One turn moves each row of this set onto another row. After a few examples, where does it send each row asked below?
fara: [-21.7  -9.6   3.2   7.8   5.2  11.5  -8.2  12.8  14.5   0.3  -7.6  13.1
 -18.5   6.1 -32.1  -0.1 -18.1]
dur: [ -5.0  -1.5  15.5   3.1 -14.1   7.3  -4.2  11.0  -4.7  11.0  -3.7  19.1
 -32.0 -23.0 -19.2  -9.2  -0.3]
Mame: [-17.3   6.7  -1.0   6.7   7.2  16.5 -10.4   8.6  -2.4  -2.5   0.1  -3.9
 -26.2   5.1 -26.6  -5.9 -29.4]
lepe: [ 19.7   3.4   5.0  -4.0 -13.1  11.3   5.2   3.6  -5.1  11.8   5.8  29.8
  -6.7  -6.7 -12.4  -9.2 -14.3]
mog: [  0.8   0.0   2.6  26.5  -6.1  28.1 -10.6  -7.7  -4.7   2.0   3.2  -8.4
   1.0   3.0  -8.5  -4.8 -13.2]
fovuz: [-17.2   3.6  -0.3  11.5   7.8  16.0  -4.5   6.1   0.2  -0.6  -4.9  -0.1
 -26.1   4.5 -27.3  -6.0 -33.0]
nibag: [  0.9  -8.6  14.5  -1.3 -18.6 -10.0  -2.9  14.1 -13.1  -1.3  -1.6  17.9
  -7.6  -3.4 -19.4  -4.7 -24.6]
tur: [ -7.3   0.2  23.3  16.4  -8.6   5.4 -12.1   1.3  15.3  26.0   3.9  15.3
  -8.7  -8.8 -27.9  -5.0 -19.4]
zute: [  7.4   5.3   9.4  14.0   8.3  18.0   6.6  -0.8  -0.2  20.3  19.2   6.1
 -10.3 -11.9 -21.3 -17.6 -22.6]
nebo: [  3.1 -16.8  12.2  -5.9  -9.7  10.4  -1.1   5.4  -8.1  -1.0  -0.5   0.7
 -22.7  17.5  -6.2  -3.1 -21.5]
romif: [ -0.2   7.5   2.2   7.3  -1.3  24.3  10.8  29.0  -3.3  19.5  -6.2  11.1
 -13.8   5.0 -14.2 -13.5  -5.6]
Dutav: [-11.8  -8.3   3.4   7.0  -5.3  11.5  -2.7  15.2  -7.4  11.0   2.1  13.6
 -44.5  -9.4 -10.6 -13.2 -20.4]
Dati: [  0.6  -9.0  10.8   1.7 -16.3  -9.0  -1.9  16.6 -18.2  -2.0  -3.8  20.2
  -8.3   3.3 -13.4  -3.8 -19.9]
zosa: [  9.4  -0.4  10.2  13.1  -3.6   0.9  -5.6 -12.4 -13.8  18.7  14.7  18.6
  -9.4 -15.8 -15.1  -4.9 -21.2]
zizuv: [ -6.0  -1.5  22.7   8.1  -3.8  22.1 -16.1 -11.8  -9.8   0.6   1.5  -7.3
 -12.0  -2.8  -9.8   2.6 -13.1]
ruv: [-13.4  -9.4   3.3   7.7 -12.8  16.8 -24.8  -8.2   0.2  25.0   6.8  -3.5
 -13.7  -8.7 -27.8  -8.6 -17.3]
lar: [ -3.8 -20.0 -10.1   9.8 -16.8   6.9 -16.0  10.5   2.4   9.5 -11.8   7.5
 -15.3 -13.5  -8.7 -16.9   2.9]
luvab: [-15.8  -6.2   4.0  10.5 -13.4  17.7 -20.9  -6.0  -2.4  25.6   7.8  -7.5
 -12.0   1.5 -26.5 -11.1 -16.4]
dos: [ -3.5  -2.3  12.6   2.8 -14.5  10.7  -6.8  16.8  -4.3   7.5   1.1  15.1
 -36.0 -19.3 -21.1 -10.1   0.8]
bebo: [  3.2   8.1   0.4  10.0  -0.6  28.2   8.0  25.1   1.1  21.6  -5.9  18.2
 -10.6   0.1 -14.3 -13.8  -5.1]
mit: [  5.3 -16.3  -5.0  11.2  -8.3   7.7 -21.8   0.0  -2.7  18.8  -6.6   5.7
 -11.4   2.2   9.8 -10.9  -9.5]
Dud: [ 10.1   2.5   8.8  10.4 -12.7  22.2  -9.1   6.5   2.8 -11.0  -9.5   8.9
   0.5  14.5  -8.5  -3.7  -8.7]
Lan: [ 12.4  14.8  11.6  -1.4  -6.9   7.3   2.3  13.6  -1.9  14.8   6.7  14.8
  -3.3  -1.9 -33.5 -14.2 -20.3]
Pulu: [ -5.3  17.8  -9.3  13.4  -0.4  12.6 -12.3  14.1 -13.7   9.9  -6.4   2.2
  -6.0  10.0  -9.3 -10.0  -1.5]
Rezu: [  0.9 -16.3  -3.2  10.3  -7.1   6.2 -20.3  -1.1  -5.6  20.5 -11.4   6.1
 -10.1  -4.3   7.8 -16.6  -9.4]
runo: [  7.4 -12.1  -6.7  11.4  -2.8  22.8  -2.4   2.9  -2.3  -0.6   6.3  17.4
  -8.3 -30.9 -19.1 -12.6 -16.8]
morim: [ -2.1 -16.4  -3.8  17.7  -0.1   9.0   2.7  19.0   8.4  10.2   4.9  18.6
   9.8   1.4 -26.3  -7.3 -19.6]
Kude: [ -3.2   6.6  11.3  -7.3 -20.6  25.2 -11.9   8.1  -9.2   2.1  -8.9  -3.5
  -4.5   4.0 -19.3  -0.9  -7.1]
benom: [ -3.5 -16.0  -5.4  15.1  -1.2   5.3  -2.2  21.0   9.9  10.6   8.2  18.9
   9.3   4.0 -21.9  -1.6 -16.8]
dipaf: [ -6.2 -12.1  -8.3  19.0   8.9  -4.1 -13.0  22.1  -1.3  20.9  -0.2  10.9
  -1.0   0.5 -10.0  -8.0 -22.6]
gido: [  6.4  -6.4  -1.5  16.2  13.0  13.3 -12.3  -7.2   6.7 -10.8   0.5   7.0
 -17.3 -10.8  -2.6  -1.8 -13.2]
gorog: [  4.0  -6.3  -2.2  19.8  11.4  14.9 -14.0  -7.6  15.1  -7.4   3.2   9.9
 -15.4 -13.0  -7.4  -6.0 -16.1]

romif turns into ruv
lepe turns into mog
Where do these go?
Mame turns into dur
nebo turns into runo
Dutav turns into lar
zute turns into Kude
Rezu turns into benom
bebo turns into luvab

One turn moves each row of this set onto another row. After a few examples, where does it send each row asked below?
radu: [  5.4  12.6 -11.9   4.1 -22.9  23.7  12.7  -7.5  -8.7  -7.6   1.2   9.3
 -19.9   2.4   0.5  -0.8  19.8  -7.3  -3.4  36.6  12.5  15.0 -17.3 -20.3
   4.8   2.1]
vasi: [  2.0   9.2  -2.9  -2.8 -24.0  17.4  13.6 -10.0  -5.1 -11.2   3.2   9.6
 -10.1   2.6  -2.0  -2.4  24.5 -18.0  -0.4  34.8  12.1  15.2 -23.3 -19.8
   6.9  -3.2]
bitak: [  7.2  -9.8   4.8  -2.4  -5.7  -3.2  16.3  -6.5 -15.6   1.6 -12.2   5.1
 -14.1  -5.0  10.6  11.9  -9.0 -24.5   5.9   3.1  -2.0  15.1  -0.4 -33.1
 -20.5  -3.0]
Pusot: [ 10.9   1.8   0.2   0.7   6.8  38.9  -1.6  -2.8 -22.4 -13.4   5.5   4.8
 -13.7   6.5  -6.8   1.9  -2.7 -20.3   1.3  16.6   6.4  -4.1   8.7 -50.3
 -35.6  13.4]
vek: [  4.0   4.7  -8.8  -1.9 -17.7  13.6   4.7  -7.7 -10.6  -2.4   2.7   0.0
 -20.6   9.1  -7.2  -5.0  24.4  -6.7   0.6  37.1  16.5   8.9 -14.9 -26.4
   0.7  -6.9]
paled: [ 18.3  18.1  15.6  -5.0   3.1  28.6  23.4 -20.2 -22.3 -19.6  10.6   8.9
  -8.5 -13.4   8.0   5.0 -11.2 -36.4   2.1  33.6   0.3   7.8  -8.3 -27.9
  -6.2   6.3]
nomo: [ 18.7 -12.7  10.3 -16.3 -10.3  28.4   2.7  -5.0 -18.7 -12.7   4.3  -1.3
   0.1  -2.3 -10.0   7.8  12.4 -38.5  12.9   0.0   1.2   4.2   1.4 -48.2
 -23.9   6.3]
feful: [ 22.2   1.9  -0.6  -9.0 -12.8  42.6  13.0  -6.4 -21.7 -15.2   9.5  14.5
  -4.3 -16.2  -0.5  11.6 -10.5 -28.2   2.9   8.7  -2.9  20.3   0.6 -41.1
 -20.4  15.9]
zumil: [  3.0   1.8  -5.1  -3.5 -16.0  10.2   8.0 -10.4  -8.8  -5.3   4.2   2.2
 -14.9  11.7  -5.7  -6.3  24.1 -10.6   1.4  38.4  15.3   9.3 -19.3 -27.1
   1.9 -10.2]
bola: [ 15.6  -1.0  -1.5   0.7   0.6  34.8  -1.6  -4.6 -25.1  -9.4   6.8   2.9
 -14.9   9.4 -11.4   2.0  -5.3 -18.7  -0.4  12.5   4.7   3.0  11.2 -46.3
 -35.5  17.8]
Zabus: [ 18.1   4.7  -0.3  -9.4  -8.0  46.5  12.9 -10.4 -21.4 -17.2   6.4  16.5
  -3.4 -20.1   1.5  10.8 -11.9 -26.0   3.6  13.3  -0.3  14.0   0.1 -47.1
 -19.9   9.6]
pigup: [  4.3  12.0 -10.1   8.3 -17.7  19.5  11.8 -10.5  -9.3  -2.2   1.7   5.8
 -17.0   6.4  -0.7  -3.5  19.5  -4.1  -2.4  37.0  12.3  14.0 -17.1 -24.4
   5.2   0.2]
leb: [ -3.3  -0.4   8.2  -2.3 -12.2   2.8  14.2 -13.7 -14.8 -10.2 -10.5  15.8
 -12.8  -1.7  -0.1   2.2 -22.6 -30.4  -3.0   7.2   4.9  16.9  -0.1 -25.6
 -24.6   0.3]
Tusi: [ 13.6  -6.3  11.3 -14.5  -4.4  32.2   2.8  -5.6 -16.0 -12.1   3.0  -2.2
   2.2  -9.7  -6.9   8.5  13.6 -37.8  15.7   3.0   3.3   0.6   0.3 -53.1
 -23.6   1.8]
gaf: [ 14.5  19.6  14.6  15.1  11.0  26.2   9.9 -21.3 -24.4  -7.6   0.3  -7.4
 -17.3   7.4  -0.6  -2.5  -0.4 -23.6   0.6  25.8   6.0 -10.9   4.1 -37.4
 -12.9  12.0]
bolek: [  1.9  -1.9   7.6  10.6 -10.7   7.3  14.6  -8.1 -13.5  -7.3 -21.3   9.9
 -15.1   8.3   8.8   5.4  -6.6 -25.6  -2.0  -3.0   1.2   3.8   3.4 -28.2
 -20.7   8.5]
nemin: [ 23.4  -2.0  20.9  -9.7   6.4  15.4  15.8 -21.9 -22.9  -9.9   1.7  -9.4
  -5.7  -2.6   4.7   5.4  10.5 -34.6  14.9  21.3   1.6  -7.9  -6.4 -43.6
  -1.6  -7.5]
zisi: [  3.3   4.5  -4.3  -9.0 -27.5  17.7  10.3 -10.0  -6.9 -12.3   2.3   7.2
 -13.2   2.0  -5.3  -2.9  25.2 -18.2   1.5  34.1  14.4  12.6 -20.9 -21.8
   6.3  -7.6]

pigup turns into zumil
bolek turns into bitak
paled turns into gaf
Where do these go?
zisi turns into radu
nomo turns into feful
Pusot turns into Tusi

